Each path below is one point turned by a fixed rotation once a step. After each direction that follows a path, write how fast that rotation turns it, in degrees a step (0 if it stays still).
Each turn is a multiple of 5 degrees from 10 to 175, or 0.
Each row of a path follows its step; steps can be skipped.

step 0: [ 40.9   1.9 -18.0 -22.9 -30.5  -5.7  -8.0   4.2   3.5 -18.2  23.6   6.0
 -11.3  12.2  22.6  -1.3 -15.7  10.5   4.2   5.6  -2.4  -6.0   2.6  37.3
  30.0   7.3  -0.2  -1.6  -2.6 -22.5   2.6 -60.0 -14.2 -24.3   1.7   3.8
  21.9 -20.9  40.8   9.4 -17.4   7.8  13.0  -7.2  53.5  -8.6 -15.5  17.9
  30.0  24.8 -14.8 -35.0  23.2   8.0  23.7  -8.1  34.5  12.9 -16.1 -20.4
   3.0   4.8 -15.0  -0.2   3.8   8.5 -13.2 -23.8  30.5  28.3  19.2  49.9
  -3.0  32.1]
step 1: [  3.2   0.6  -7.4  33.3  -8.0   6.6   4.8   4.1   3.9   8.7   8.5   6.3
 -21.3  15.1 -42.0  22.4 -14.5   4.2   9.9 -12.1  11.2  -0.3  53.2   4.0
  22.7 -21.3  13.5  -9.0  -3.2  10.1  20.4 -12.4  29.7 -23.0 -12.7  32.8
  -8.5  31.7  47.6  21.8 -28.5 -41.4  11.6  -4.7  26.7   5.0  -6.6  -8.7
  48.6 -14.4 -26.5 -33.0  20.7  -4.6  11.7   3.3  -5.7  20.9 -20.0 -10.2
  31.6 -14.8  46.1  22.6  38.0 -26.3  -8.0  14.4   1.3   1.9  30.2   0.5
   5.4  10.1]
step 2: [ 38.5  37.7 -15.6  14.1  24.4  28.9  28.5  21.6   6.5  29.5   5.5 -18.5
  -7.6  36.4   4.4   6.9   6.2 -27.3  15.1  -1.6 -24.9  11.5  -8.2  25.8
  19.2  12.7   1.2  23.3  17.6  19.9 -11.4  -4.7 -25.5  -9.0  -2.1  19.1
  20.7   1.3  39.6  10.5 -21.4 -16.6  12.9 -45.3  34.1  -3.9 -11.7  -0.7
   7.2  18.5  15.3  10.8 -19.1 -30.7  -4.5   9.0 -28.9  18.0  -8.6  -8.4
  11.4 -15.9  41.5 -30.8 -11.1   4.6  35.9  23.5   1.7  39.1  38.4 -13.2
 -10.4  31.7]
step 14: [-15.4  38.7   3.6   7.7  10.7   1.8  19.5  45.7 -14.7  -9.1  10.9 -14.3
  36.0  35.7  -0.4   3.2   8.7  -3.4 -12.4 -10.8   8.9  -9.4   4.4  -5.8
   3.0  -8.8   5.6  51.4   6.8 -10.4  -0.8  14.2  47.6 -17.4 -15.3  29.7
  28.5 -12.2  12.3 -23.4 -30.0 -21.3  30.8   3.4   2.1 -27.7  30.3  20.3
  39.2   2.6 -15.7   1.4  11.5  -9.8 -20.5 -16.0  -9.3 -19.0  19.6 -31.4
  10.6  11.7  39.6 -25.6   5.4  27.1 -12.6  26.9  -7.1   4.6  24.5 -39.2
 -24.3 -11.5]
step 17: [ 11.0 -23.3 -30.7 -13.3 -13.6  18.5  32.6 -11.8 -11.6 -12.0   7.5  16.1
 -24.3   6.8  -6.6   8.2 -19.2  -3.4  34.8 -22.6  -3.1   6.6  11.0  48.4
  -8.0  -0.3   3.2  21.1  23.5  23.0 -18.7   7.5  27.8 -21.2  10.6  39.1
   5.2   0.4  30.8   7.3 -27.6   4.9   1.7 -18.0   7.3 -34.3  45.4   9.6
  41.8  23.2   2.8 -32.2  -2.6  12.1  19.8 -50.2 -16.8  10.2   3.4 -32.6
 -14.7   0.8  30.7 -36.1   9.3   5.2   2.5  -4.3  13.1  35.7  28.5  -7.5
 -10.8  18.3]
step 26: [ -2.1  13.0 -32.0  -9.6 -10.5 -35.7  23.5   4.1   1.0 -18.3  13.2  17.1
  21.6 -20.2  -4.5  -8.5  -9.0   1.2 -14.4 -29.3  10.9  28.5  18.9  20.6
 -13.3 -20.0  13.5 -22.7  10.4  -3.1  22.5   3.3  13.0 -29.3   8.3  48.9
  -2.9 -45.5  23.7  -2.9 -36.1   4.0  10.4 -31.3   8.8  -5.5  18.2  -7.0
  36.4  -8.3  14.3 -19.2  46.9  14.8 -41.3  -7.7   2.8  -8.2  12.5 -11.7
  18.4  30.1   8.4 -17.9   5.7 -41.7  10.8  24.3  43.7  -8.0  38.1  -2.5
  -0.5  10.1]
step 30: [ 16.0  38.9 -15.4   3.7   4.4  10.7  31.5  20.9   3.3  -2.8 -16.1 -37.0
 -17.9 -12.1  -6.9  -3.1  29.5 -54.3  12.0  -6.0  -5.3  -6.4  20.8  27.3
  38.1   4.3 -29.5  23.6  20.5 -10.4  20.2  11.8 -20.2 -16.5 -48.1  22.0
  17.0  -6.3  11.8 -31.5 -34.8 -10.1  11.6   0.5  18.8  35.0 -19.4  28.7
  23.1 -13.7 -10.5  -4.0  16.2  18.8  17.4 -39.0  10.6  -9.1   0.2 -15.3
   6.2 -29.0  15.7 -13.0  22.6   2.7  -6.9  -5.3 -34.2  19.2  18.1 -27.9
 -26.8  16.3]
Speeds:
[-10.8   6.6   7.5  -1.5  -2.7   2.5  -4.8   0.0   0.0  -1.7 -11.2  -1.6
  -6.3  -3.2  -3.2   1.8   2.0   1.8   0.1  -9.7   3.7  -2.4   6.5   0.9
  -8.7   3.8  -3.0   0.1   4.3 -10.9  -1.4   2.2   3.8   2.1   1.6   3.0
  10.6  -0.2   5.2   2.1   4.0  -6.6  -0.2 -12.3   1.6   1.2   6.6  -2.2
   0.1  -0.2  -8.6   0.7  -4.8   3.5  -0.1  -6.6  -3.3   1.0  -1.1   7.4
 -10.7  -9.5   0.8   6.0   5.0   4.9   2.8   0.0   5.2   0.9   0.6   0.6
   4.5  -1.6] | 135
[-10.4  -7.7   2.2   3.5   5.1  -5.4  -2.3   2.8 -13.6   1.7   3.9   0.9
   5.7   2.7   3.3  11.2  -8.5  -3.1   0.2   0.6   1.3   1.3   9.4  -3.6
  -3.7  -2.0  -3.4  -4.8   6.8  -1.3  -7.1   7.2  -2.5   3.3   0.2  -1.5
  -6.0  -1.3   8.7   3.5  -2.2   0.2   3.1   6.7  -3.7   1.0  -0.7  -2.5
   1.2  -0.2   1.1   0.9  -2.3 -14.1   0.2   4.5  -3.7   2.1  -3.8  -6.9
  -1.1  -3.2   7.6   3.6   4.6  -7.8   6.8  -3.0   4.7   0.7  -5.1  -2.9
   5.0   1.7] | 120
[  2.3  -9.3  -4.6   6.7   2.9   2.4  -6.0   0.5   5.3  -3.1  -2.6  11.4
  -3.6   0.1   4.6   2.4  -8.4  -1.8   5.9  -0.4   2.0   0.7  -1.7   1.4
   8.6   2.5 -13.5   2.1   2.4   1.8  -2.6  -1.9   6.3  -4.4   2.0   0.8
  -0.4   7.0  -9.5   1.8   9.1   1.3   1.3  -3.8   1.3   4.5  -1.2  -4.9
   9.4   1.0  -8.3  -4.0  -4.1   4.2   1.5   1.0   0.9  -2.0  -2.4  -9.6
  -3.9   4.7   4.3   1.4  -0.4  -3.0  -5.8   6.5   0.4   3.9   1.3   3.5
  11.3  -8.1] | 90
[ -2.0  -1.2   2.0  -4.7  -5.8  -0.6   1.6  -4.0  -2.8   1.8   4.3   1.2
   3.3  -0.2  -3.0  -0.9  -5.4  -4.6  -8.6  10.4  -0.2  -1.9   4.2   4.0
  -0.9   8.5  -3.8   7.7  -4.5   1.2  -6.0   0.8  -1.9   0.5  -0.9   3.9
  -8.3  -5.5  -2.4   6.4   7.6  -1.0  -3.6   1.4  -4.2  -6.0   2.7  -0.8
   3.8   4.6 -13.7   9.8   3.4   1.3 -11.1  -4.9  -1.2  -3.6   0.6  -5.3
  -1.2  -6.4  -7.9   2.2  -6.6   1.4  -1.9  -3.6  -0.8  -5.8   8.9  -9.8
  -4.3  -5.1] | 40
[  0.3  -2.3   8.2  -4.9  -7.2   2.9   4.8   4.8   2.1  -8.4   6.2   2.6
  -0.7  -3.7   1.7  -2.8   2.9  -7.2 -12.1  -1.2   2.9  -4.1   5.6  -6.3
   3.7   2.7   1.9   3.3   0.7  -5.1   7.3   2.0   5.4   8.6  -2.0   2.9
  -2.2   6.5   2.0   2.6  -5.0  -8.1   4.2   8.7   1.0  -1.4  -5.8   0.9
  -6.6  -1.9   1.0  -0.5   2.3  -2.8   6.1  -4.0   4.8 -13.8   2.7  -3.2
  -1.0  -0.4   1.5  -2.2   4.3   1.6  -5.6   4.2  -2.2  12.9   0.3  -2.4
   7.9  -5.2] | 160
[ -8.6   0.8   1.4  10.2  -1.1  -2.5   1.7  -9.3   0.2  -1.6   1.0   0.1
   1.9   4.4  -1.9 -10.9   0.1  -6.8   2.5 -16.0   5.2  -2.5  -7.1   8.0
  -6.9  -4.2   1.8   6.6   1.7   0.9   0.0   3.0  -1.5  -2.4   1.5   4.9
  -1.6   4.5  -4.1   4.0  -5.3  -5.2   2.5  -3.0  -9.1  -2.0   0.7   6.7
   1.6  -3.0   6.5   5.0   1.3   3.2   2.0   2.5  -4.2   1.8   0.6 -13.3
   4.7  -5.6   2.8   5.4  -1.3  -4.2  -7.2   2.2  -6.3   1.2   3.6  -2.8
  -1.3   5.9] | 115
[  0.8   0.0   4.2   4.2  -5.2   4.3   5.9   1.7  -2.6   2.4   5.1   3.4
   6.3   4.7  -0.5  -0.8   9.5   1.4   5.9   6.7   0.6  -3.4  -2.1  -1.0
  -0.3  -0.1   0.5   1.6  -2.2  -2.7   7.6   7.4  -7.3   1.2  -1.8   1.1
  -7.5  13.4   8.4   1.4   5.9  -3.1   4.5  -1.3   1.2  -0.7  -2.8  -4.0
   2.6   9.1  -0.1  -6.7   1.6   8.9   3.5  -8.3  -5.7   0.3  -4.3   2.3
  -4.3   0.1  -3.6   9.1  -0.8 -12.7  -1.4  -2.8   1.5  -8.9  -4.1  10.7
  -1.3  -0.4] | 95
[  1.7  -4.0  -4.8  -3.1   1.8  -6.9  -7.3  -5.7   5.0   0.3  -0.7 -11.8
  -2.5  -2.2   1.8   5.3   5.1   6.8  -3.0   3.0  -4.8  -1.0   6.1  -1.5
  -1.2  -0.7  -5.8  -4.2   3.0   0.2  -1.8  -1.9  -6.5  -1.0  -3.4  -2.2
   2.2   2.8  -0.5   1.8   0.8 -11.9   4.8  -4.6  -8.1   2.6   6.8  -2.5
  -3.4  -7.3   0.8  -6.0   3.0   3.6  -2.4  -1.0   3.0  -9.1  -5.8  -2.7
   6.6  11.4  -3.4  12.1   5.2  -6.2  -0.4  -6.8  -8.2   3.6   7.8  -2.8
  -2.2  -0.1] | 145
